Each row is where one point has got to under a steady rotation. How many steps took it there?
The counts run from 0 to 508.
[ -1  20  -4   1  46 -10  41 -22   8  13  26  34   0   3   9  -3  28  36
  -6   2  -3 -24   9  -4   2  12 -16  30   0 -18  19 -23   3  16  35   0
  -2   4   7 -21  11  -4 -13   0  28   4   5  17  -7   1  12  14   5 -20
 -24  12  22  24  32   1 -11 -32  22   8  29 -19] : 153
[ 18 -17  -3  12   8 -19   5   5  -7   1   8   9 -14  38  24  18   2  -3
   9 -13  -3   0   9 -35  19  16  46   8   8  21  11  22  26  23  10  -1
   5 -32  -9  -7 -15   9  13 -26  14  22  -5  13  10 -14  28  12   8  -8
 -21 -23  25  24  30 -44 -17  -4  19 -12 -10  -5] : 447
[ -3 -30 -18   0 -17   0  -7  14 -23 -34 -19 -20  -2  30  15   3 -19 -14
   9 -24  11  -4 -25 -31  -5  -8  21  -1   0  17   5  24  22  17 -29  -2
  14  -6  -4  16 -39 -23   0 -25   4  12   6   6 -12   8  40  12  -8 -11
  13 -12  -3  16 -17 -26  12  23  47  -6  10  -6] : 452
[ 14   5  -1   3   4 -22  20   5  11  18 -20 -20   5 -28   6 -11   1 -20
  29 -28  24 -17 -23   8  15  16  -2  20   1 -24  10  -5  31  25  28  -6
  -5  19  -2  27  10 -15  -8 -21  -1  19 -16 -19  25   6  17 -25 -22 -39
  20  32  12 -20 -27 -13   3  -3  28  22  31   8] : 107
[-11  -4 -22  -4  10   1  15  -4 -12 -36  -4 -40  23  30  23 -17 -13   8
  -3  -1   5  33  -8 -39 -18  -7   6  -1 -35  -5   1   7  -3  19  -9 -12
   5   5   5  10 -33 -16   0 -13  -5  25  -5  24  -5   5  22  16  -9 -13
  18  -4 -29   9 -32   2  -7   0  46  -3 -18  10] : 468
[ -1 -31 -14  16 -28   5   0   6  -5 -29  -8  -7   0  39  -2   8 -17 -20
  17 -16   3  -7 -23 -21  -5  -2  22   6   0  22  17  32  29  22 -19  -2
  20 -10  -4  15 -28 -22   5 -26   2  12  -2   2  -7   0  32  12  -7  -5
  -2 -18  12  20   7 -36   2  27  40   3  16   9] : 444
[ 23  -6  15  31   6 -11  20  -4  17 -20   4  33   1  25 -11   1   3 -19
   1  -9 -13 -18  -6 -10   7  29  -4   8   8  11   4  37  24  29   7  24
 -12   3  -8  14   8   3   1 -22   1  19  -3 -15   2 -20  18  18  19 -23
  -8  -1  40  38  40 -44 -32   1  10  13  23 -11] : 4
[  5 -13 -12   2 -19 -13   4  -1  26  21   1  -9  17  40   1   5 -12 -25
  16  -6  20  20 -17  -7   0  18  39   6   3   0   9   0  29  25   4 -12
   9   6   8   7  -8  10   8 -17 -11  54 -15   3  22 -11  -2   4 -19 -13
  13  22   3   8 -15 -40  -3  -4  40  14   2  23] : 480
[ 10  -5   5  -9   5 -32   8  16  27   3   0 -12   6  30  13  18  -1   5
   5 -10  13  17 -28 -29   3  10  23  15   7   5  10 -12  35  31   5   1
   9  -2 -24  14 -12   1 -10 -34  -4  46 -22  16  18 -19  30  -1  -5 -28
   6  -2  -1  14  -6 -53 -20  17  35  -3  -1   6] : 463
[  1  -3 -14   0 -27 -15  12   1   7  30 -23 -21  10  21   8  -4 -19 -14
  23 -20  33   6 -11   4   1  -1  30   0   2   2  12  -7  22  25  -5 -20
  16  11  15  10 -13   8   8 -23  -4  47 -15 -11  22  -6   0  -7 -24 -17
  20  32   6   0 -31 -37   1   9  39  15  10  12] : 488
[  6  18  -6   3  40 -25  13  -2 -30  18 -11 -34  -1 -25  29 -33   4  15
   6 -19  18   1  36 -12  24  14  24   4 -25 -28  10   5   0  16  35 -25
 -21  -2  15  -4   9   2  14  -5  29   1   4  -1  21   1   1 -12 -20 -21
   2   5  14  -6 -16  10  -6 -39  14   9 -17  -2] : 102
[  3  12   0  -1  28 -15  38 -15  20  23  20  45   9   4   4   8  24  21
  -4   2   1 -31  -7   3   2   9 -15  27  15 -19  19 -24   7  16  20   4
   4  11   1 -14  17   2 -17 -10  13  24  -5  29  -5   1  13   1   4 -28
 -16   6  27  17  31  -8 -13 -21  26  16  44 -16] : 152
[ 10 -25   4  15  -6   0   1  11  13 -40 -18 -12   6  29  -8  -1 -11 -33
   8  -4   7   2 -16 -23 -11  23   3   9  -9   4 -15  28  15  29 -25  22
  -8  26  -5  38 -19 -18   4 -23 -13  31  -7   4  -5  -8  22  10  -1 -16
  29  14   6  16 -14 -31 -18  24  41  10  16   5] : 236
[ 12  -7  -2   0  15 -11  20   3  38  14  -2  23  10  -6 -15  17   5 -18
  10   6  28 -15 -19  -2  14  29  -1  54  -3 -22   3 -28  15  20  18   4
  11  17  -9   4  12 -22 -25   9  15  23  -4  24  -5  11  -4 -15  -4 -21
  14  20  16  -6 -10 -13  -3  -7  46  32  35  -7] : 350
[  8   2  17  16   1 -24  12   5  27  -7  -1  20  19  25 -25  -2  -7  -2
 -21   0  -5  -6  -2  -8  18   7   0  48 -11   5   4  -4  25  32  21  10
  18 -10 -19  -5  18   9 -15  -3  33   9  10  -6   1 -15   3   9  24  -7
 -20 -14  27  36  20 -50 -29   1  22  26   7  -8] : 195
[-11   6  -6  -4   3  -4  35  -6  20   2  -1  32  15  -2 -12  -1   5  12
  12 -11  10 -34 -30   5 -17  -3 -30  21  11 -20  13 -20  13  10   0  10
   6  20   1  -4   4 -28 -24  -8   9  17  -4   6 -11  16  17  -2  -7 -27
   1  25  12  15  15 -15   9   5  40  25  63 -17] : 150
[  3 -21 -12  19 -12 -11  17  -6  11  24   9   4   8 -14   0   8  -6 -22
  24  -1  17 -22 -19   3  21  22  30  40   7 -21  25 -10  32  20  41  -4
  19 -15  -5   3  13 -10  -9  -3  11  11   0  -7   1  22   4 -22 -25 -10
   6   7  17  -6   5 -17  12 -20  29  27  28  35] : 324
[ 15  -1  -1  -4  44 -17  25  -5  21  18  18  21  17   0  -1   7  15   9
  -7   9  25  -2  14 -13  23  33  12  47 -11 -24   6 -35  -1  20  24  -3
   0   7   1 -14  12  -9 -14  10  24  10  -1  31  -2   6  -6  -5   1 -19
   1  10  24   2  10  -1 -18 -39  30  17  10  -2] : 352
[-14   5 -13   7 -23  -7  23  -7  -8  31   1 -12  10  13  15 -16  -8 -10
  35 -18  11 -12 -33  19   0  -9  17 -10  15   2  31   7  44  23  18 -14
   9  -7  10   1  -9   5  19 -29 -12  32  -7 -26  25  -6   4  -6 -31 -13
  -8  17   6  11   5 -28   4   2  28  18  29  17] : 289
[-17  10 -28   9  25  13  30 -31  -8 -10  23  33  13  19   0 -19  13  27
 -11  21  -5 -17  23  -4  -8  -5  -2  23 -22  -9  13 -15 -10  11  12  -8
   7  -5  24 -32   1  -1   5   9  27 -13  29  11 -21   8  -1  26   4  -7
 -25  -5  11  30  26  18  -7 -39  22  22  16  -7] : 163
[-13   8 -20   1  31   1  36 -28   0  13  24  41  15  18  -2  -4  15  26
 -15  17  -3 -19  22  -4  -2   4   5  24  -6 -12  13 -17  -7  18  19  -6
   7  -6  16 -33   7   5  -4   3  28   7  15  17 -10   1  -1  19  12  -1
 -24  -6  20  35  45   1 -21 -41  23  22  24 -10] : 162
[ 13   0   8  22  -4  -4  17 -14   9   7  -3  39   2  23 -24  -7   0 -10
  -4  -5  -7 -32  10   7   4  11   6  10   2   8   8  19  17  23   3   5
   2  -4   7 -11  16  14   7 -14  22  10   5 -25   6 -15   2  13  23 -12
 -24   8  49  40  42 -34 -30  -3  18  26  32 -22] : 403
[  6   1 -20   1  30   5  20 -13  -7  13  10  30  18  12  -8 -10   9   5
 -18  16  25 -19  45 -13   6  25  22  19 -27 -26 -10  -9 -18  15   7 -13
  -5   5  25 -26   1  -5   5  16  28  -3  19  32 -14  10 -15   8   3  -5
  -4  10  34   6  12  16 -14 -47  33  21   2  -8] : 362
[ 10  -3 -12   4  25  -3  -3  -7 -19  -7   3   2  -9  35  27  -9  12  -1
   1  -3  13  12  38 -29  -1  28  35 -25  -5  -1  -7  28   3  21 -10 -12
 -17   1  15  -7 -23  14  39 -14   1  24  -9  17  14 -14   9  25   3 -16
 -10   0  18  21  20  -9 -22 -18  23 -19 -23 -12] : 249
[ -3   5 -17  19  11  12  13 -12 -37 -32  -9  10   4  25  -2 -45 -11  11
 -13  -9 -13 -25  47  -6  -1 -10   4  -6 -29  14   0  32 -12  12  -9  -7
  -7  -4  20 -15   0   6  19  -5  31 -22  23 -20 -13  -3   6  26  23  -1
 -22  -5  33  29  28   2 -23 -12  11  15   2 -22] : 406
[  4   4 -19  -4  32 -12  13 -10   4   6  14 -17  22  40  21  -4   3   7
  -4  12  14  43  20 -33   7  19  37   6 -22  -1   8  -9   9  27  16 -16
  -1  -9   2 -11 -14  15  21 -12   0  41  -7  21  14 -23   4  14  -7  -6
  -8  -7   0  22  -1 -21 -30 -32  28  -5 -35  14] : 474
[  2  11  -1 -13   5 -39  17  -1  14  32   2 -18   2  23  18  -4  -8  18
   9 -21  15  15 -17 -10   9 -10  28   9   1   4  23 -18  37  31  24 -17
  18 -10  -5   2  -3  17   3 -29   5  42 -17   2  33 -19  20  -7 -13 -21
  -5   3   6  19 -12 -48 -17   1  33  -5  -5  -3] : 65
[-12   2 -28  13  -8   7   7  -5 -25  -9  -5 -52  30   9   4 -38 -17 -19
  20  -3  22  16   8  -9   0  -6  27  -7 -39 -16   6  11  11  16  11 -24
   2   5  23  12  -9 -10  17  -3  -2   6   9 -18  -3  12   0   2 -31  -3
  23  18 -12  -8 -29  10  -8 -20  33  31  -6  26] : 87
[-18  -2 -22   0  19  14  18  -7 -35  -9 -16   7  -1 -22   9 -13  -2   6
  19 -13  21 -39   3   1  -5  -8 -13   4  -6 -23  12   3 -11   4 -11 -18
  -7  21  27 -10 -17 -27  -6  -5  18 -17   8  12 -30  36  14   3 -21 -14
  13  19  12 -13   0  34  25  -9  36  18  40 -16] : 139
[  0  11  -4  -4  -7 -32  18   3  24  29   5 -28  26  16   5  -5 -10  -7
  12 -12  13  18 -28  -9   9   2  16  17  -4  -7  21 -20  37  28  29  -4
  13   6 -13   3   3   4  -2 -21  -2  49 -11 -10  27 -21   9 -13 -14 -15
   4  15  -7  10 -26 -45 -20  -1  37  12   2  13] : 73
[ 10  12  -3 -10   4 -31  12  -4   3  46  -5 -16  -1  20  17 -13  -6  -3
  13 -21  28   9  13  -7  11   9  50  -7   5  -9  11 -10  27  32  21 -22
   7  -8  12  -7   2  23  17 -31   2  43 -17   0  35 -15  -4 -10 -17 -18
  -2  24  18   0 -11 -40 -15 -20  29  -9 -12   2] : 490
